128 stands for zero in the data rows.
Here are some points, one per row:
[119 104 124 136 169 129 169  94 142 136 103  84 159 110 127 137 107 125
 180 131 165 128 119 137 124 130 124 145  91 133 125 226 135 112 123 146
 153 137  76]
[178 127 123 154 154 132 187 122 126 178  79 151 145 160 120 148 114 186
 109 125 137  73 161 135  73  76 116 152 216 112 152 150  96 131 158 145
 134 120 115]
[114  91 179 127 174  67  87  80 153 110 160  89 136  72 114 137 136 146
 147 103 123  90 180 115  97  99  63 152 109  98 167  93 106 137 147 147
 152 187 115]
[159 171 134 105 113  85 142  96 161  82 145 164 132  94 152 164 189 120
 171 105 102 125 135 122 172 117 162 112 115  70  11 108 108 135 139 162
 129 143  79]
[168 113 151  91 157 134 114 161 158 129 140  94 102 184  87  76 172 145
 153 103 143 116  97 131 169 110 129 146 144  92 139 137 101 142 137 133
 144 176 139]
[ 57 122 114 100 132 139 156 176  63  99 153 114 184 157 146 142 164 161
 136  83  73 129 181 171  87 153 138  51 130 165 121  90 111 114 140 132
 142 148 116]
[117 139  91 140 150 223  95 102 172 144 127 121 124  89 152  66 135 150
 132 117  89 146 173  87 110 132 140 131  80 161 143 145 143 144 138 147
 164 113 174]
[121 144  92  90 140  65 138 134  75 150 137 116 104 111 117 140  68  74
  80 145  67 120  85  75 159 138 153  80 126 188 112 149  88 122 195 131
 126 125 133]
[ 72 140  90  55 155 163 124 163  80 129 134 118 104 128 101 157  89 161
 107 141 188 138  93 168 135 105 118 126 174 142 127 104 121 147 175 169
 127 156 116]
[159 160 141 133 110 193 141 164 184 103 106 104 137 182 151 146 110 118
 136 119 155  83 193 130 119 156 130 144 143 107  99 143 169 147 132 136
  97 102 127]
[ 91 165 153 120 157 153  83 108 116 121 117 125  97  77  90 100 160  92
 107 154 133 110 173  86 126 200 116 121 180 136  72  92 170 141 152  95
  97 150 112]
[199 147 166 190 133 131 110 128  81 144 163 148 111 205 140 155 146 150
 179 120  96 128 120 132  87 125  78 113 122 111 116 120 142 164 152 143
 197 130 150]
[147  91 119 112 186 118 169 116 166 168 116 157  66 143  69 128 220 140
  97 134 142 103  95 134 155 111 112  97 123 157 107  85  91 123  65 120
 154 133 125]
[141 132 144  78 145 121 121 126 121 103 169 136 139 137 145  93 122 212
 110 115 127 129 191 124  76 134 190 101 112  85 126 137  98  76 111  95
 114  65 138]
[138 172 141 115 120 162 114 146 109  81  49 173 165 117 144 105 148 154
  90 163 116 152 121  96 134 140 106  87 141 102 199 149 141 101 137 201
 179 153 121]
[ 74  70  41 162 143 142 169 150 174  96 146 160 137 114 105 145 109 105
 167  88  95 159 139  60 143 158  82 134 170 129 137 169 133 101 119  92
 147 103 104]
[173 167  86 146 115  51  75 128 154 183 118 109 139 124 176 159 140 144
 117 118 151 151 126 128  98 122  97  77 149 165  91  92 198 102 162 191
 180 108 161]
[163 143  60 141  91 112 149 116  81 164  97  60 136 169 105  68 125 116
 139 122 136 147  90 173 134 192  91 125 159 141 114  93 101  95  91  93
 122  95  93]
[105 147 129 120 111  43 145 172 131 160 102 177  92 133 108  87 144 148
 154 183 147 164 136  84 107 107 120 110  77 168 156 169  95 155 155  83
 119 111  91]
[105  56 154  85 133 115 114 152 119  86  92 142 167 114  75 138  88 137
 101 102 150 124 136 122 127 168 132 134 148 120 131  80 120 134 119 100
 197 128 114]
[138  78 168 101 150 116 107 116 109 101  96 114 145 176 161 105 134  45
 143 176 120 168 190 104 160  65 186 117 130 150 155 133 191  78 132  83
 155 148 178]
[144 116 141  79  91 100 114 114 152 124 146 129 130 150 139 128 100 144
  99 144 186 120 153 127  84 139 162  57 171 187 144 186 112 195 140 125
  81 148  70]
[142 172 140 126  87 149 186 120 159 162 189 102 149 103 120 128 163 113
 141 137 103  70  95 140 139 122 122 112 133 189 139 126 124 106  88 106
 178 149 105]
[ 88 130 193 105 129 165 124 111  75 136 119 142  89  57 150 123 102 107
 156 104 116 115  94 159 125  73 129 101 171  91 100 157 166 156 115  72
 167 112  89]
[109  83 127  85  58  80 155  77 113  84 155 108 148 139 100 134 170  71
 158 156 129 120  51 191  70 110 181 162 129 168 126 151 114 146 116 170
 160 123 171]
[143  94 117 170 150 118  62  64 178 129  92 127  69 119  67 175 120 134
 139 159  59 219 134 203 117 140 115 101 162  95 110 137 115 118 116 125
 122  88  95]
[130 126  91 188 114 153  92 117 132  94 119 173 155 145 170  87 113 121
 111 114 201 162 148 129 107 123 168 116 134 102  77 178  96  92 122 136
 148 105 101]
[ 83 139 148 185  98  96  98  88 105 112 113 111  92 140 161 164 130 120
  92  58 109  76 125 138 118 158  68  83 118  96 146 186 116 115  78 173
 142 224 165]
[123 134 136 196 156 114 197 167 121 123 104 124 124 118  96 162  83 109
 152 106 110 138 100  57  63  88 170  99 121 104 121 129 118 206 110 139
 127 102 141]
[149 147  85 168 179 125 136 120 125 106 142 144 133 104 135 161  71 154
 186 199 138 135 171 197 207  96 132 136 134 103 126 155 108 115 160 106
 139 169 133]
[149 167  71  99 124 142  92 123 153 127 146 122 120  99  94  41  99  67
 126 104 139  85  92 157  93 100 137  88 115  66 163 121  92 141 121 112
 110  98 179]
[139  88 123 160  76 108 143 139 149  63 162  84 109 144 137 124  73 107
 136 120 113 119 111  92 149 111 169 173 184 126 178  89 179 101 120 159
  82 135 108]
[184 179 167 155 151 102 182  95 181  77  76 119 123  70 140 172 148 123
 141 121 122 152 123 167 140 218 194 143 169 165 154 151  91 137 109  79
 110 146 183]
[181  95  91  85  86 147 126  97  77 133 140  93 182  95 172 135 122 196
  97 104 104 198 115  95 156 138 125 155 124  55 173 129 123 108  89 148
  95 118 112]
[ 96  90 107 144 138 164 164 127 150 147 116 107 148 145 139 197  94  79
  95 174 130  86 118 139 195 103 137  49  68  82 118  96  85 124 105 127
 107 110 136]
[ 97 142 184 133 122 137 133 136 133 150 181  84  91 142  69 132  95 165
 117 182 138 149 119 125 160 188 132 115 114 100 125 195 152  90 128 146
 131 180 159]
[103 136 144 116 140 158 175 124 181 119 122 133 153 159 171  63 177 133
 136 158  87 175 113  94 125 153  87 136 155  96 102 144 120  87 201 164
 105 122 136]
[133 125 128 161 137 119 151 158 114 157 239 116  94  69 118 120 143  98
  85  48 200 185 123 127 150 101 142 135 126 129 137 147 115 117 165 119
 152 141  95]
[120 186 156 170 160  76  97 130 104 109 181 161 117 148 117  68 151 116
 116 121 106  67  59 136 152 121 153 165 154 123 136 116 116  95 118 153
 164  88 112]
[ 81 130 121 123 143 132 132 105 157 104 134 139 136 128 146 115 113 158
 113 181  78 117 158 116 109 144 154 124 166 117 141  92 113 100 122  97
 113  92 146]
[109 137 114 160  96 133 136 188  62 130 110 154  83 152 149 123 108 163
 142 105 107  99 113 106  89 117 140 155 102  90 116 137 153  96 131  44
  83 176 126]
[147 109 173 109 133 151 159 100  88 146 117 170 102 139 135 142 124 103
 175  52 170 147  95 157 149 183 107 132 112  99 151 117 167 161 197 166
  80  46 163]
[116 137 107  90 147 105 139 128 126  84  51  89  91  92 129 110 119 192
 104  93  93 123 136 156 121 137 128 195  30 156 112 138 182  99 150  99
 115  96  84]
[113 111 134 136 105  87  70 124 106 202 108 121 145 117 138 140 154 140
 219 123 156  75 158  91 159 139 174  98 124 160 146 102 121  83 154 115
  88 107 116]
[141 106 164 105 189 108 128 117 103 171 134  89 186 102 135  69 147 115
 119 147  96 133 133 113 113 128  80 162 125 120  99 184 159 174 119 101
  88 157 145]
[157 156  81  80 156 128  83 146 132 125 126  97 129 144 148 139  82 127
 172 145 116 106 102  72 143 144 138 198 156 127 103 109 119 165 150 128
 172 176 136]
[135 112 106  95 137  70 176 144 102 115  99 183  96 156 100 104 129  77
 150 117 120 114 195 139 157 156 126 122 156  97 133 137 124 114 121 120
 119 140 192]
[ 94 184  88 130 151 136  99 133 124 138 133 111 149 120 136 154 140  94
  98  97 139  98 127 186 118  91  88 178 142 175 101 156 135 120 136 103
 127 104 192]
[165 145 199 117 168 118 166 192 123 153 157 107 147 105 178 159  89  94
  89 155 122 127 128 139 114 162  96 142  93 145 158 108 108 152 138 142
 123  54 135]
[145  84 101 118 114 174 121 106 157 136 147 153  87 118 209 134 131 122
 177 149 141 103  87 139 124 156  95  77 154 127 186 116 152 129 137  71
  88 153  96]
[126 115 126 161  84  95 119 133 157  75 125  68  91 134 148 114 147  88
  71 159 181 120 140 108 113 135  84 143 116 104 156 122 137 187 110  97
 144  75 115]
[161 157 167 104  59 151 151 129 127 160 104 115  81 111 166 127  87 135
 153 112 158 201 126  91  69  50  76 140 114 152  65  80  89 116  56 154
 118 180 179]
[127 184 157 160 140 166  67 136 109  60 147  99 198 134  81 139 126 130
 165  92 144 188 108  83 142 139  92 103 146 157 100 124 121 129 109 122
  60 118 135]
[156 153 100 160 124 185 141 111 102  79  97  55 130 143  88  92 159 136
 122 111 143 121 134 115 164 108 157  77  57 157 161  84 145 184 160 142
 131 149 125]
[111 111 102 124 130 136 127 155  85 102 146 225 110  99  92 132 136 119
 168 168 126 139 133 124  97 126 109 156 111 187 167 117 152 161  78 170
  78 117 164]
[168 152 135  98 155 128 107  88 130  86 155 160  67 173 173 128  87 104
 112 112 121 104 132 122 149 116  92 124 103 190 144 130 112 104  56 201
 106 121  82]
[141 170 144 108 120 180 123 127 109 166 102 155 132 144  98 182 165  61
  95 125 101 142 129 120  85 120 175 168 124 117 174 144 111 106 149 116
 157 122  25]
[119 107 124 120  95 112 101 224 146  79 133 128 136 127 203 143 186 163
 100 159 124 133 108 151 186 117 110 119 148  97 110 153 105 188 114 104
 153  91 155]
[ 94 139 101  98  36 115 149  71 147 151 128 155 103 138  89 150 107 156
  96  92  85 104 186  92 172 118 142 139 115 119 107 143 176 182 146 125
 137 125 144]
[138 117 159 145 103 119 154 169 148 126 127  99 131  72  52 150 126 171
 159 161 154 108 146 176 115  91 126 108 131 159 134 148 177  54 146 133
 138  82 138]
[116 123 125 165  73 144 150 118  87 169  95 126 158  70 126  68 130  82
 116 137 125 135 193 175 177 105 104 164 154 131 130  71 107 171 128 155
 155 141 100]
[150 123 156 125  81 138 154  82 140  86 201 187 172 186  95 129  97 112
  92 167 140 112 114 173 119 126  54 132  55 136  96 110 122 135 145  86
 141 142 109]
[ 15 199 123  96 180 101 167  83 136 171 126 109 129 180 135 150 176 147
 138 128 191 152 127 134 138  96 140 158 131  84 146  72 164 123  76 158
 131 114 124]
[ 90 115 154 112  80 142  91 166 211 145  83 137 144 107 129 131  79 120
 152 134 138 108  97 122 101 159 145 150  88  97 122  71  95  85 165 157
 119 151 128]
[148 114 104 143 170 142 107 197 131 154 133 138 106 130 160 131 144  95
 121 101 104 161 159 185  78 150 176 150  82 138 142  80 112 127 111 130
 133 175 110]
[162 113 149 116 139 105  97 144 187 208 161 148 173 175 136 141 143 111
  88  74  80 151  96 134 115  81 124 109 138 130 101 113 205 146  96 114
  99 153 110]
[137 117 123 124 126 155 100  73 108 135 116 143 121 145 140 191 157 155
 101 155 136 139 103  52 106 109 122 142 131 125 169 106  83  99 186  43
 130 130 182]
[ 72 151 101 165 119 116 124  90 131 168 155 150 139 148 125 118 113 153
 119 144 152 167 118 161 138 183 200 167 100 139 150 113 164 178 124 126
 152 153 132]
[129  45 126 175 176 156 158 106 102 132 129 123 116 110 160 105 143 143
  76 160 150  91  99 128  98 144 159 137 120 164  32 102 148 102 149 179
 108 147 150]
[127 105 153 158 126 139 142 138 154 128 106 203 193 104 119 103  80 182
 118 110 153 116  59 134 184 114 139 128 133 168 133 104 143 143  97  80
 116 148 133]
[192 113  69 123 125 131  88 157 100 132 126 152 189  73 104 152 165 116
 108 166 148  99 144  98 129 137 106 141 100  63 130 163 172 122  94 171
  84 132 141]
[ 82 103 163 164 104 127  93 160 137 133 108 124 128 161 107 126 138 135
 116 117  81 148 136 163 178  85 138 152 128 154 166 168  73 128 164 145
  28 113 132]
[130  79 146 114 126 170  89 147  98 174 134  95 100 168 134 149 141 156
 160 143 126 108 146  99 155 161 142 173 137 156  91 177  94 136  48 144
 183  75 131]
Along one direction, these points spread out more than along any other. Take the direction at right angles to it along which they spread out most. Go by this last direction. For each point below, how far along it does it lie, from 0 to 99? 50 is the average, and the first point above lies past it. One standard deviation of the points above along it is 16.
[127 105 153 158 126 139 142 138 154 128 106 203 193 104 119 103  80 182
 118 110 153 116  59 134 184 114 139 128 133 168 133 104 143 143  97  80
 116 148 133] 66
[157 156  81  80 156 128  83 146 132 125 126  97 129 144 148 139  82 127
 172 145 116 106 102  72 143 144 138 198 156 127 103 109 119 165 150 128
 172 176 136] 36
[173 167  86 146 115  51  75 128 154 183 118 109 139 124 176 159 140 144
 117 118 151 151 126 128  98 122  97  77 149 165  91  92 198 102 162 191
 180 108 161] 17
[103 136 144 116 140 158 175 124 181 119 122 133 153 159 171  63 177 133
 136 158  87 175 113  94 125 153  87 136 155  96 102 144 120  87 201 164
 105 122 136] 28
[149 147  85 168 179 125 136 120 125 106 142 144 133 104 135 161  71 154
 186 199 138 135 171 197 207  96 132 136 134 103 126 155 108 115 160 106
 139 169 133] 66
[165 145 199 117 168 118 166 192 123 153 157 107 147 105 178 159  89  94
  89 155 122 127 128 139 114 162  96 142  93 145 158 108 108 152 138 142
 123  54 135] 49
[130 126  91 188 114 153  92 117 132  94 119 173 155 145 170  87 113 121
 111 114 201 162 148 129 107 123 168 116 134 102  77 178  96  92 122 136
 148 105 101] 34
[138 172 141 115 120 162 114 146 109  81  49 173 165 117 144 105 148 154
  90 163 116 152 121  96 134 140 106  87 141 102 199 149 141 101 137 201
 179 153 121] 23
[168 113 151  91 157 134 114 161 158 129 140  94 102 184  87  76 172 145
 153 103 143 116  97 131 169 110 129 146 144  92 139 137 101 142 137 133
 144 176 139] 45
[123 134 136 196 156 114 197 167 121 123 104 124 124 118  96 162  83 109
 152 106 110 138 100  57  63  88 170  99 121 104 121 129 118 206 110 139
 127 102 141] 57
[ 82 103 163 164 104 127  93 160 137 133 108 124 128 161 107 126 138 135
 116 117  81 148 136 163 178  85 138 152 128 154 166 168  73 128 164 145
  28 113 132] 66
[139  88 123 160  76 108 143 139 149  63 162  84 109 144 137 124  73 107
 136 120 113 119 111  92 149 111 169 173 184 126 178  89 179 101 120 159
  82 135 108] 53
[138  78 168 101 150 116 107 116 109 101  96 114 145 176 161 105 134  45
 143 176 120 168 190 104 160  65 186 117 130 150 155 133 191  78 132  83
 155 148 178] 54
[ 74  70  41 162 143 142 169 150 174  96 146 160 137 114 105 145 109 105
 167  88  95 159 139  60 143 158  82 134 170 129 137 169 133 101 119  92
 147 103 104] 61
[ 96  90 107 144 138 164 164 127 150 147 116 107 148 145 139 197  94  79
  95 174 130  86 118 139 195 103 137  49  68  82 118  96  85 124 105 127
 107 110 136] 66
